Each row has a name. Each question is about the rows just above it.

[-13 -18 -44 -26 -13 -26 -26] : W
[-34 -27 -33  -5 -25 -32 -12] : R
[-26 -24 -42  -3 -28 -37 -27] : F
[ 20  11  28  13 -26 -35 -37] : L
[ 35  14  14  14 -20  14 -38] : D
[  3  -6 -44   9 -29 -38 -33] : H
[ 45  27  27  14  27 -15  27] : V
[ 51  29 -20  13  -7 -12 -31] : G
How many times does V hold [26]? => 0
Times [14] occurs in D: => 4
How many times does W hold [-26]? => 3

[-10 -11   7  45 -12   2 -10  -1 -12 -20   4  11  -9   7  -3  -4  -8 -14
 -15   8   6  -5  25  -4 -23  -8 -22 -19 -18  -5]  M
[  9 -15  13  12  24   1 -15  16   5  24 -34  31   7  32  41  46 -10  12
  16   2 -15  12   1  12 -29 -17  11   3 -15 -16]  S
[-10 -11   4   4 -12   2 -10  -1 -12 -20   4  11  -9   7  -3  -4  -8 -14
 -15   8   6   3  -1  10 -12   4   4   7   4 -10]  B
How many times does S hold [46]? => 1
Times [24] occurs in S: => 2
How many times does S hold [-14]? => 0
Times [4] occurs in B: => 6

[  2  12  28  20  -9  12  -4   8  22 -25  21 -28  13  -9  16 -19  14  12
 -16  12 -19 -27   6 -18   6  20  -8  -9 -13   0   3 -23  35 -20   0 -20
 -19   8  15 -22 -28] -> Q
[ 13   2 -16   0   8  -6   7  -4   9   4  17 -14   7  11   0   2  -8   5
  18   0  -4  11  -6  -3   8   5   0 -10   4  -6 -19   6   0  -6  -1  21
   2   0  18   0  -4] -> U
[-17 -21   6  34  20  24  21 -25 -10 -12  -1  36 -24  20 -24 -28   5  40
 -17  -5   1 -26   4   3 -25 -17   5  20  20  -7 -10   7  -3  14   9 -16
   9  21 -35 -30   7] -> N
[ 16  24 -18 -26   9  -9   4  11  24   1   9 -28  -6  25 -26  12 -21  11
  10 -22  45   8 -22 -20  13  15   3  -4  38   0  26   0  24 -18  29   9
  14  33  17  39 -19] -> T
How many times does N hold [-17]? => 3
Count of [21] in N: => 2
Count of [-21] in Q: => 0
Count of [-9] in Q: => 3
Times [0] occurs in U: => 7
Count of [39] in T: => 1
How many times does T hold [9]? => 3

[-47 -46  42 -46 -30  41  45  42 -47  45  38   9 -40] -> X
[-4 43 43 19 28 28 32 28 43 28 36 43 28] -> P
[-47  46 -25  43 -47 -23  46  46  43  43  43  46  47] -> Z
[  7 -45  47 -46  40  46  46  42 -47  45  44  47 -41] -> E
[ 31 -21  36 -46  26  34 -41  34 -43 -39 -33 -41  18] -> J
Times [43] occurs in P: => 4
How many times does Z hold [46]? => 4

[ 25  -4  15   9 -19  -4   6] : loni
[-21  13 -19   6  -4  23  23] : nez
[-20  23 -11 -24  10  18 -10] : bolu
[ 24   1 -11  10 -51 -14 -21] : zozun
[ 25  -4 -12   9 -49 -12 -22] : Vuki
[ 24 -23 -11  10 -51 -23 -23] : zer
[ 25  -4 -12   9 -19  22   6] : Ropi
Times [-23] occurs in zer: => 3
Times [23] occurs in nez: => 2

[ 18  18  -1  18 -23] = gira
[ 19 -22  -9  -9 -22] = tiba
[-39  22   7   7  22] = Zos
[-28  -2 -10  -8  -8] = Pagug
[-20 -16 -42 -10  40] = besiz
[-21 -27 -24 -37 -27] = mes
[ 22  22 -27   7   8] = vila
[ 23 -14  18 -16 -14] = Bir
[ 24  32   6 -10  17] = vena
[ 11 -12 -38 -27  17] = Silaz
[ 12  39 -14  26  -4] = tuki
Count of [22] in Zos: => 2
Times [18] occurs in gira: => 3
Times [-10] occurs in Pagug: => 1
Times [-9] occurs in tiba: => 2
How many times does vila hold [22]? => 2
Times [-14] occurs in Bir: => 2

[ 3  3  3 43] : A
[45 45  2 45] : C
[-18  44 -19  44] : Y
Times [45] occurs in C: => 3
How many times does C hold [3]? => 0
Count of [43] in A: => 1
Count of [44] in Y: => 2
Count of [2] in A: => 0

[ 27   5  17   5 -52 -39  -7  17  42  28  -7  34] -> tosim
[ 13 -15 -22   6 -15   6  16  26   6  24  26 -25] -> notul
[-50  -4  42  42  21 -35   4  50  35  -8   4 -42] -> veped
Times [17] occurs in tosim: => 2
Count of [4] in tosim: => 0
Count of [7] in notul: => 0
How many times does tosim hold [-7]? => 2
Times [-15] occurs in notul: => 2
How many times does notul hold [26]? => 2

[ 28  17   6   4   6  28  -6 -21  15  11  14  28  28 -10  24  38] -> goza
[ -4  10  -4  -5   4 -31  23 -28  28  11  24 -24 -35 -17   1   7] -> zipo
[ 16  27 -12  -3 -20  31   3 -45  13 -35  32  -5  11  20  -3  -2] -> duf
[ -8  -5 -36 -17 -19  -6  -3  15 -29 -12  19 -20  -1 -17   8   0] -> nomo
[-25 -26  21  18  14  12 -12 -13 -27 -30   4  -2   6   7 -29  -9] -> fedul
[ 12  28  15  44   1  13  44  44  13  -6  44 -46  13  15   3  12] -> nuvi
[ -5  -2  -6  -7  10 -34   8  18   1   0  18 -13   3  33 -15 -35] -> Zinil
[  4  15 -17 -25  30  31 -22   9   7 -20 -16  26   0   4 -38   7] -> Vebu
[ 17 -11  -4   2  16  27  29   9  -8  -3 -22   0 -33   3 -38 -15] -> tarid
[-34  22  12 -34 -20  11  17 -20  33 -34 -49   1 -20  25 -20 -21] -> Butun
Count of [13] in nuvi: => 3
Count of [28] in goza: => 4
Times [-34] occurs in Butun: => 3

[ 13 -11  -4 -15   1 -23  18 -38  17 -22  36]  rav
[-15  -3  -3 -15  -3 -15   0  -3 -15 -15 -12]  bam
[-32   9  26   0  18 -50   0  24 -11 -32  24]  tolu
[-15 -20 -14  -2  -9 -12  -3  13  -8  -7   4]  zuko
How many times does bam hold [-4]? => 0
Times [-32] occurs in tolu: => 2
Times [24] occurs in tolu: => 2
How many times does tolu hold [-11]? => 1

[-44   2  30 -43] = zaka
[45 45 45 45] = zedus
[ 5 41 41 -9] = natur
[ 46  -8 -12  46] = vev
Times [46] occurs in vev: => 2
Times [41] occurs in natur: => 2
Times [45] occurs in zedus: => 4
How many times does zedus hold [46]? => 0
Count of [-12] in vev: => 1
How many times does zaka hold [30]? => 1

[-6 -6 21 32 17  8]  vuse
[20  7 19 -5 28 23]  turo
[ -7  -3 -28  11 -24  21]  tovo
[ 41 -40 -26 -14   9 -38]  puda
[-23 -27 -23 -23 -23 -23]  rege
[  9 -24  14  13  -6  14]  nufom
[ -9  22  39 -36 -39 -23]  met
[-13 -24 -18  13  34 -33]  Lonor
[  3  13  32  -7 -38   5]  zit
[ 19 -12  -7 -22  38  11]  Sasi
[-17  -1  19 -19  43  35]  gegi
[ 21 -27  18  13 -39 -28]  Sisur
Times [19] occurs in Sasi: => 1
Times [13] occurs in nufom: => 1
How many times does tovo hold [-7]? => 1
How many times does rege hold [-23]? => 5
Count of [8] in vuse: => 1
Count of [11] in Sasi: => 1

[  4   4 -18 -18  19   4   9   4] : vofop
[  6   5   5  -8 -21  -6  -6   5] : sukel
[ 17  38  35  -8   9   0   7 -47] : dipan
[ 32  47  20  18   1   7  17 -24] : Bev
[ -8   2   1  -5   3 -12   0   6] : Befub
[  1 -11 -18   1  19   2   9  -2] : pumen
[ 17  38  35  -8   9 -17   7 -47] : sipi
Count of [4] in sukel: => 0
Count of [4] in vofop: => 4

[ -5  -7   4  11   3  14   3  20 -21] = Lig
[-14  17  -1  16  22 -35  12  30 -42] = bepaf
[ 17  23 -14  17  -8  22   7  28  13] = Basar
[ 6 -4 -4 27  6  1 27 14 19] = Tirab
[ -5  -7   4  21   3  14   3  20 -21] = Sumas
[-13 -13  21  12  -4  15   7  29 -24] = Zego
[  7   7   9 -34  27  -4 -34 -34 -34] = kan
[-5 -7  4 21  3 14 -5 31 12] = bisu
[ -5  -7   4  -7   3  14   3   6 -21] = rerat
How many times does Zego hold [29]? => 1
Times [-34] occurs in kan: => 4
Times [-6] occurs in rerat: => 0
Times [27] occurs in Tirab: => 2

[  0   6  -9   0 -12  -1  20   0  -8 -19  -8   6  12  -6  -1  -1 -19   2
   1 -10 -15   1  -4   7   0   0 -10  -6   0 -34  -6  34   7  -6  13   0] : vuve
[ -6   6  -9   0 -12  -1  20  12  -8 -19  -8  42  12   0  -1  -4  -3   2
  -1 -10 -15   1  -4  -6   0   0 -10  -6   0 -34  -6  34   7  -6  13   0] : zed
[  8  14  -5  -2   9   1 -11 -14   9  14  12 -17 -10   0  -6  -1 -19   3
 -14  -6  27  -2   0   8  -5   0  -5  -7   0  -4  -5  -2   1 -15   8   0] : lume
Count of [-2] in lume: => 3
Count of [7] in zed: => 1
Count of [8] in lume: => 3
Times [-5] occurs in lume: => 4
Times [-5] occurs in zed: => 0

[  0 -14   1  -5  -6  18 -21  26 -10  -4   0  -2   4  17 -15   1  30 -19
 -10  -5 -13   0   0  22 -25   0 -24  13   4   2   7   0   0] -> kuden
[  0  -9   0  -4  13   2 -17   3  -9  -2   0  15  11  38   5   0   0   8
  12   8  -1  -1   0   2 -17   0 -21   1 -12 -30  27  -2   0] -> nufo
[  0   2   0  -9  -8   6   4   9 -16  -7   0  -3   0   5 -30   1  10 -45
  -8  -4  -2   1   0   7   1   0   4   4  33  25  -2  -6   0] -> Vit
[  5  -4   1  -7  -6  16  -6  22 -13  -5   0  -4   5   2   1   1  28   5
  -5  -1  -4   0   0   5   4   0  -7  12 -27   0   2  -5   0] -> Taga
[  0 -21   0  21   2  -4 -31  -4  41  15   0  -1  -1  -3  22   0  -6  28
   0  -5 -13   0   0  -5 -32   0 -38  -4   7  10  -2  15   0] -> Muri
[  0   8  31 -26   5   5  32  -5 -52 -18   0  15  13  30  -3   0   7 -14
   5  10  11   0   0   6   6  31  12   4   1  -5  31 -18   0] -> sos
Times [30] occurs in sos: => 1
Times [5] occurs in Taga: => 4
How many times does kuden hold [2]? => 1
Times [-5] occurs in kuden: => 2
Count of [11] in sos: => 1

[  0 -18  -1   0   0   0   0   0] : kevit
[ -1  22 -32   1   6 -29 -13  14] : Lona
[1 2 0 1 1 1 1 0] : vapa
[  0 -19  22  19  -1  -5  15 -13] : fipa
[ 21 -17 -17  -3 -17 -16 -17 -14] : Buzon
[-21 -21 -21  -9  15  10   2 -21] : tota
[ -4  30 -45   1  12 -42 -17   0] : dato
[  0  25 -32 -14  21  13   7 -28] : Seb
Count of [-17] in Buzon: => 4
Count of [-21] in tota: => 4
Times [1] occurs in vapa: => 5
Count of [2] in vapa: => 1
How many times does vapa hold [0]? => 2
Times [0] occurs in kevit: => 6

[-18 -18 -24  -4 -18]  Misa
[  7 -33 -33 -24 -24]  Dami
[  8   8 -23   8   8]  sibur
[-23 -33 -32   9 -24]  Tufo
How many times does sibur hold [8]? => 4
How many times does Dami hold [7]? => 1
Count of [7] in sibur: => 0
Times [-24] occurs in Tufo: => 1
How many times does Dami hold [-25]? => 0
Count of [-24] in Misa: => 1
Count of [-18] in Misa: => 3

[  4  10 -20  -2  -1  11  -1] = vala
[ 39 -52   8  22 -52  38 -52] = Misab
[  4  10 -20  -2 -11 -14  -1] = Sunup
[  8  21 -17  -5  -4 -13   3] = gim
[  4  10  -5  -2  -1 -14  -5] = nifaf
Times [-13] occurs in gim: => 1
Times [-5] occurs in nifaf: => 2
How many times does Misab hold [39]? => 1
Count of [22] in Misab: => 1

